Each path below is one point turned by a fixed rotation once a step. After each direction that follows a path, write how fast that rotation turns it, in degrees per step (0 if it stays still).
Each turn is a multiple of 5 degrees from 10 to 175, or 0.
Each row of a path follows its step; steps can be skipped.
Path 1:
step 3: 12, -8, 25, -37, -7, -20, -17, -8, 14, 12, -5, -9, -28, -17, 38, 42, -18, 22, -2, 16, -12, -9, -31, -7, -20, 20, -15, 3, 18, 26, -9, 42, 10, -3, -44, -18, -17, -3, 1, 11, 10, 27, -43, 10
step 4: -26, 33, 20, -13, 9, -13, -25, -22, -7, 19, 0, 11, -26, -28, 6, 21, 6, 21, -20, 13, 6, 2, -10, 34, 13, -18, -9, -20, -11, 4, -5, -12, 11, 21, -43, 32, -18, -16, -33, 28, -31, 40, 7, 34
step 5: -8, 42, 22, -7, 37, 12, 13, -1, 1, 0, -13, -31, -7, 14, -11, 3, -16, 53, -37, -7, -6, 33, -30, -32, -18, 10, -13, -6, -13, 22, -24, 7, -14, 16, -22, -21, 13, -13, -9, 14, -28, 38, 18, 1
step 7: 9, 27, -12, -50, 5, -31, 2, 17, -14, -20, 14, -13, -3, -18, 9, 11, 21, 42, -46, -16, -5, -3, 25, 13, 11, -8, -5, -55, -4, -8, 23, 29, -14, -5, -37, -16, -12, -7, -13, 25, -10, -2, -8, -19
step 11: -57, 21, 23, -15, 27, -32, 1, -13, -33, 33, 1, 13, -33, -29, 11, 29, -18, 9, -7, 5, -30, -13, -20, -1, -7, -19, -6, -11, 19, 33, -7, 16, -24, 13, -33, -13, 0, 21, -21, -2, -6, 20, -8, -18
step 12: -9, 27, 12, -11, 10, 8, -11, -13, -10, 32, -26, -35, -34, 23, 9, 10, -7, 2, -32, 12, -13, 33, 0, 9, -22, 20, 4, -27, -19, 23, 4, 51, -10, 7, -41, 23, -11, -32, -9, 22, -25, 7, -26, 16
step 13: -31, 52, 14, -1, 20, -18, 8, -12, -9, -6, 17, -36, 20, 27, -12, 26, -7, 24, -23, -6, 18, 14, -45, 12, 10, -11, 36, -10, -2, -23, 20, 8, 8, 30, -24, 2, -22, -8, -29, 34, 3, 14, 21, -1
step 16: -3, 7, 12, 0, 30, -3, 18, 10, 4, -8, -20, 5, -22, -4, -7, -6, 21, 74, -21, -19, -7, -5, -9, 3, -12, -37, -14, -29, 7, -3, -27, 22, -24, 27, -29, 7, -33, -21, 3, 10, 0, 44, 19, -7
step 17: -14, 27, 39, 27, 29, -19, 10, -1, 32, 18, -17, 20, 9, 14, -25, 44, 9, 34, -21, 3, -41, 7, -29, 12, -12, 22, 1, -1, -12, 15, -12, 41, 19, -12, -2, 2, -1, -19, -17, -32, -19, 14, -3, -19
step 18: -23, -15, 34, -39, 31, -46, -19, 0, -29, 20, 4, -13, -6, -4, -19, 19, -2, 20, -39, 14, -6, -19, 16, 1, -9, -22, 17, -22, -9, -8, 17, 51, 8, -10, 5, -19, -9, 3, -24, 21, -32, 5, 5, -31
Directions:
-6, -8, -1, 3, 1, -2, 11, -7, -14, 13, 18, 9, 4, -16, -13, 9, 0, 1, 0, -1, 1, -2, -3, -5, 0, 3, 14, -10, -7, -7, -1, -16, 0, 3, 0, 4, -11, 1, -1, 0, 1, -1, 2, 1 => 160
-2, -4, 12, 1, -16, 6, -4, 8, 12, -3, 14, 8, -2, -3, -6, -8, -2, 2, 1, -4, 2, -3, -2, -8, 4, -10, 7, -2, 6, 7, -11, 5, 0, 0, -7, -2, 7, 8, -2, -1, -6, 7, 6, 24 => 65
-7, 16, -3, 3, 1, 0, 14, 6, 0, -12, -3, 4, 8, -4, -1, 5, -4, 2, 2, -14, -15, 6, -5, -10, -1, 0, -14, 3, 15, -2, -3, -12, -12, 9, 5, -3, 0, 7, -8, 0, 3, 2, 10, -2 => 125
-6, 7, -14, 4, 13, -6, 8, 13, 6, -2, 1, 4, 10, -11, 5, 9, 1, -6, 0, 9, 11, -2, -3, 15, 7, -3, -3, -8, -8, 0, -9, 3, -2, -10, 1, -3, 16, 8, -7, -4, -2, 7, -7, 6 => 110
0, 8, -9, 21, -4, 9, 4, 0, 3, 8, -5, -3, 4, 6, 7, -12, -3, 8, 2, 8, 3, 17, -1, 5, -15, -10, 10, -4, -3, -2, -10, -3, -7, 3, 2, 7, -7, -5, 5, 2, -11, 8, 4, -1 => 95
1, 4, 2, -1, 10, -4, -4, -11, -2, -3, 12, 3, 10, 7, -7, -22, -14, -15, -9, -11, 2, 4, -5, 1, -1, 5, 2, -7, -1, 4, 5, 2, -12, -1, -4, -1, 6, -4, -11, 4, -8, -4, -10, -4 => 55
